One turn or mirror swaps these rows in pairs. Which row does each one swap with?
The rows were stretched afterwards, more along some directions than others.
kaso: [  7  13  10  -7 -15  -1   6   5  -4   5   8  -4  10  10   6  -7]
Fumi: [-11 -12  -2  18   1  -2  -2  -7  -6 -11  -2   0   6   2   0  12]
beg: [  9  10   5   9 -24   3   6 -13  -4 -13  -2  10   9   2  18   1]
puf: [-1  0 13 13  2 -6 10  5 -9  1  3 -4 11 10  8 -1]
pamik: [ 10  -1   6   3 -17   1  -3  -8 -10  -5   3   9  10  -7  13 -15]
Fepat: [-2  5 14 18  1 -5 17 -8 11 12 16 -4  9  3  1  3]
pugu: [ -4  -5   3   9  11   4   6   5   0   2   9 -19   7   2 -13   6]
kag: [  8 -14   5  20  -8  -6  21 -16  -8   0   3  -5   9  -4  13  -3]
Zita: [-14  -4  -3  15  -7  -4   7 -11  -9 -12  -8  -8   9   8   0   2]
Lepom: [-1 -1 15 15  3 -2  6  1 -7 -2  1 -3 14  2  9 -1]
ded: [  5  14  -1   4 -15   4   5  -6  -1  -6  11   1  13   5  -2  -3]
zalof: [-6 -3  4  2  4 -5 -4  2 -4 -8 -7 -6  3 -5  5 -5]
rom: [ -3  -7   6   9  12   3   5   5   0   2   7 -20   9   0 -13   6]
Nof: [  7 -11   3  19  -8  -3  16 -19  -5  -6  -4  -8   9   1   7   2]
goge: [ -2  -1  12  13   1  -4   9   5 -10   2   5  -3   8   9  10  -1]
repu: [ -6 -15   2  15  -7 -14   8 -11   1   5   2   0   0   3   6   3]
mogo: [  4  -8  -4  11 -19   0  10 -23  -4  -8   1   4   9  -7   2  -5]
Vozeg: [  5 -11  -1   7  -8   3   3 -16  -1 -14   3   7   3 -10  -4   1]
kefer: [ -2  -4   4  13  10   7   7   2  -2  -2  10 -18  12   0 -13   6]
tufi: [  2  -3  11  13   0  -1   7   3 -11  -1   3  -3  11   3  11  -2]
duvap: [ -2  -5   4  13  13   2   9   0   2  -2   5 -18  11  -2 -12   5]
kerib: [ -3 -14   3  17 -12 -13  18 -15  -2   7   0   0   1   3  12   3]
dinoz: [ -7 -14   5  10  -7 -14   9 -10  -2   9  -1   1  -1  -1   9   1]
vem: [  1 -10  -3  23 -11  -5  25 -21  -5  -5   0  -9  12   9  11  -4]
gif: [-1 -1  8  1  3 -7 -4  7 -8 -1  4 -1  0  5 -4 -5]
Tida: [ 4 -4 12 12 -8 -6 10  5 -4  3  8 -8 14  3  2  3]
Nuve: [ -5  -4   3  18   2   4   1  -5 -11 -13  -1 -10  14  -2  -2   7]
lata: [ -2  -8   9  18   1  -1   4   0 -11 -10   1 -20  18   1  -8  -6]
fidif: [ -1   2   1   8  -9   9  -7  -1   0 -11  13   6  11  -3  -5   6]
pupe: [-12   4  -1  19 -10  -7  16 -13  -5  -6  -2 -10  10  15   4   0]
zega: [ -7 -17   3  10  -8 -15   7  -8  -2   5   3   2  -3   1   4   2]
dulot: [ -6   1   4  12  -1   0   7 -12   0  -1  13   9   3  -2   3   5]
Tota: [ -2  -7   3  10  13   2  10   1  -1  -2   7 -15   7   1 -10   5]
tepo: [ -6 -14   2   9 -11 -10   9 -10  -2   5  -2   3  -3   0  11   3]
faka: [ -9   1  -3  12 -12 -10  10 -10  -9 -10  -5  -7  11  16   7  -5]
Baf: [ 11   1   1  14 -21   4  12 -15  -3  -7   7  -3  12   0  13 -14]
regef: [ -2 -10   0  10  -3  -5   3  -8 -13 -18  -9   6   6   4   3   8]
per: [-13   4  -2  13  -8 -10  12 -10  -7  -5  -6  -9   7  15   5  -2]
remok: [ -6 -19   3  11  -7 -12   7 -11  -3   3  -3   2  -2  -4  10   3]
Tefod: [  2   3   8  -3 -11  -2   4  -4  -3  -2  -7   5   3   2  15  -6]
pufev: [  3   0   0   7  -9  -1   6 -12  -1  -1   0  -2  -2  -7  19  -4]
nidu: [-1  0 13 13  5  0  6  3 -6  1  4 -3  9  5  9  4]
bire: [ -9   5   1  14 -16  -9  12  -9  -7  -5  -3 -10   9  17   9  -5]
Vom: [-14   2  -3  15  -9  -5  13 -10  -5  -6  -2  -7   6  15   1   2]
pivi: [  2   5   0  12 -24  -2   3 -16 -10 -13  -8   9  11   0  16  -4]
bobo: [ -8   4   2   7   6   0   6  -3   8  -1   7   1   0   6 -12  10]

zalof is swapped with Fepat
duvap is swapped with Lepom
pupe is swapped with remok
bire is swapped with zega

